(in the rows, 128 means zero)
Each path is a new rotation, seen through one point. The rows after it are directions, each followed by how far the rotation turns it, in degrees a step (0 if it stays put).
Each turn is a multiple of 5 degrees from 10 to 175, or 0.
Each row of a path follows its step; steps can be skipped.
path 1
step 0: [132 125 134 135 127 128 129 121 120 125 127 136 127 128 132 110 124 117
 131 135 125 134 120 125 133 129 128 126 127 118 128 120 133 133 125 128
 126 134 127 130 131 137]
step 1: [123 133 132 127 131 124 121 134 121 127 136 126 129 121 125 115 131 118
 134 133 122 137 127 124 129 133 135 130 131 128 127 126 136 136 116 129
 126 139 127 129 130 131]
step 2: [123 122 135 126 129 133 134 124 122 133 128 130 129 114 130 121 122 121
 132 128 122 128 131 117 127 126 129 135 134 120 130 129 135 143 118 127
 132 129 127 124 126 131]
step 3: [124 132 123 134 125 125 125 134 119 125 120 124 128 124 132 120 129 122
 128 125 119 130 126 116 127 129 130 135 127 125 130 126 127 145 121 125
 132 129 131 136 117 123]
step 4: [135 120 127 133 122 129 131 124 120 131 118 137 132 131 129 120 131 121
 131 126 112 134 123 123 125 130 123 131 126 122 127 131 135 135 118 131
 128 129 132 132 120 129]
step 5: [134 134 127 128 126 120 122 131 120 134 124 137 128 130 138 120 127 119
 132 138 122 133 118 124 130 127 129 133 133 129 124 125 129 139 122 133
 124 136 136 132 130 132]
step 6: [128 130 137 129 129 131 125 131 124 123 131 137 127 122 125 117 127 117
 130 134 117 134 119 127 131 125 126 130 131 117 130 134 133 138 127 135
 127 136 129 119 130 131]
step 7: [122 129 133 125 131 124 120 138 123 133 125 125 123 121 125 121 133 123
 129 131 121 128 131 113 129 128 126 136 124 126 129 133 135 142 122 130
 125 132 131 126 132 134]
step 8: [124 119 138 137 123 135 134 134 124 130 119 125 124 124 131 120 127 126
 129 130 121 125 125 120 126 130 122 130 125 118 133 124 130 144 121 131
 127 129 129 128 124 132]
step 9: [126 129 125 136 119 124 124 132 115 135 126 126 125 132 128 120 134 127
 131 130 114 136 130 122 124 125 127 127 123 126 131 121 122 138 119 131
 124 135 134 132 124 125]
[126 127 130 129 130 128 128 129 128 126 131 127 124 127 126 127 128 127
 131 127 133 127 129 127 128 130 128 127 126 127 126 129 128 129 126 130
 130 130 127 126 130 131] : 60
[128 128 129 128 126 128 127 128 129 128 127 129 126 128 132 127 122 130
 129 129 130 127 129 129 130 126 129 126 130 127 130 127 126 131 129 128
 130 128 130 127 127 127] : 125
[129 127 130 127 129 127 129 127 127 129 132 130 129 129 129 128 126 129
 128 129 128 131 126 130 125 129 129 129 129 130 129 124 127 127 126 130
 126 131 129 127 130 125] : 80
path 2
step 0: [118 120 118 122 124 127 119 139 133 123 130 136 121 128 134 126 120 131
 136 124 131 126 127 134 131 125 123 129 123 141 125 122 131 129 123 128
 131 136 128 131 128 127]
step 1: [123 121 130 133 122 123 134 132 131 125 131 132 128 113 124 134 127 125
 127 134 132 125 126 123 133 115 132 119 126 130 119 132 128 134 129 135
 136 131 125 129 122 137]
step 2: [134 135 131 135 122 126 120 122 134 125 124 132 121 126 115 119 131 122
 123 137 136 119 133 133 129 120 131 127 127 125 132 131 130 124 132 125
 136 131 137 124 131 132]
step 3: [124 134 121 132 127 126 126 125 129 136 137 125 133 127 119 129 130 131
 124 131 129 116 138 122 126 135 129 138 117 127 139 134 131 123 134 124
 126 127 123 134 124 124]
step 4: [120 125 128 120 130 120 125 126 124 122 128 129 129 130 129 121 122 133
 125 132 128 127 130 128 122 133 125 141 135 123 132 141 116 133 132 135
 120 123 123 136 133 133]
step 5: [119 123 130 118 127 123 119 132 124 129 131 136 132 136 134 139 130 116
 133 126 127 135 133 135 120 125 123 130 130 130 128 133 135 125 127 128
 136 118 127 129 133 131]
step 6: [119 128 118 126 120 137 127 132 130 125 127 134 129 121 126 134 124 125
 132 127 138 134 131 122 125 123 117 119 131 128 122 125 118 116 122 127
 128 130 132 130 126 129]
step 7: [129 131 135 137 132 123 126 134 134 129 130 121 118 119 127 129 131 128
 131 127 136 127 139 119 134 123 129 118 139 138 129 134 127 129 127 127
 127 128 136 131 128 130]
step 8: [132 125 121 123 125 129 126 122 133 129 133 127 115 124 128 118 138 132
 128 134 119 119 137 127 127 119 126 122 119 131 138 132 130 128 130 134
 129 130 128 123 132 123]
step 9: [124 132 120 118 136 129 132 124 128 122 131 129 132 126 124 120 130 132
 123 126 132 116 130 132 133 126 131 131 122 130 126 137 134 131 126 127
 135 129 118 145 128 130]
[126 128 128 127 129 129 127 128 129 128 128 130 128 130 127 128 133 129
 130 127 127 126 127 131 125 127 128 127 128 128 130 125 130 125 131 127
 128 129 130 126 128 128] : 125
path 3
step 0: [132 125 122 132 129 125 120 124 131 122 130 128 131 128 128 127 132 133
 129 131 116 128 134 122 134 135 137 128 119 121 130 122 133 135 132 131
 121 137 120 129 122 120]
step 1: [127 137 125 120 124 120 132 123 123 135 136 123 138 128 127 123 126 130
 128 133 127 125 125 129 131 123 133 131 121 136 124 123 124 142 126 129
 120 127 129 124 130 136]
step 2: [125 137 128 123 139 127 125 132 117 121 127 126 132 129 133 127 137 132
 132 130 126 120 127 132 120 130 130 129 127 130 129 138 124 119 125 127
 118 121 119 124 126 133]
step 3: [127 121 126 128 129 128 124 138 128 140 116 123 139 124 134 131 131 126
 124 125 127 128 138 129 123 138 132 131 128 130 135 122 130 125 120 139
 123 126 130 129 126 127]
step 4: [140 134 132 122 127 129 128 128 136 143 126 133 130 131 132 125 137 122
 130 126 125 131 121 118 129 125 125 123 118 126 135 126 127 130 130 133
 128 120 120 132 127 128]
step 5: [129 127 137 131 137 127 132 124 129 128 136 136 126 127 136 121 126 129
 131 129 127 133 118 131 121 126 136 131 124 129 129 128 137 126 133 136
 114 130 132 127 120 122]
step 6: [132 137 126 131 136 129 125 128 113 132 133 127 131 127 129 138 127 125
 120 136 123 135 128 130 130 131 138 124 133 129 131 130 129 139 123 133
 133 130 130 128 119 124]
step 7: [123 132 124 124 129 138 127 123 126 132 131 125 138 142 126 130 134 132
 134 122 128 127 126 118 122 131 132 123 130 134 126 130 138 130 124 126
 130 131 127 128 121 141]
step 8: [130 128 134 129 129 136 119 125 130 123 129 124 134 135 132 129 123 131
 122 119 122 130 130 131 129 123 121 136 125 137 124 124 127 123 124 136
 121 115 125 127 120 128]
step 9: [131 123 122 118 131 134 128 129 128 132 117 126 121 133 135 127 125 119
 126 132 122 122 122 128 138 127 135 129 126 135 136 127 122 124 131 133
 129 129 133 125 116 125]
[129 129 126 128 126 128 129 125 127 124 131 128 130 132 129 130 131 130
 126 130 128 129 129 128 127 129 128 129 128 130 127 128 129 130 129 128
 128 130 130 131 127 126] : 55
[129 127 129 126 130 129 127 125 126 129 127 129 127 129 124 127 131 126
 125 127 126 127 129 130 126 129 128 131 125 126 127 128 129 129 128 128
 128 127 130 128 129 130] : 0
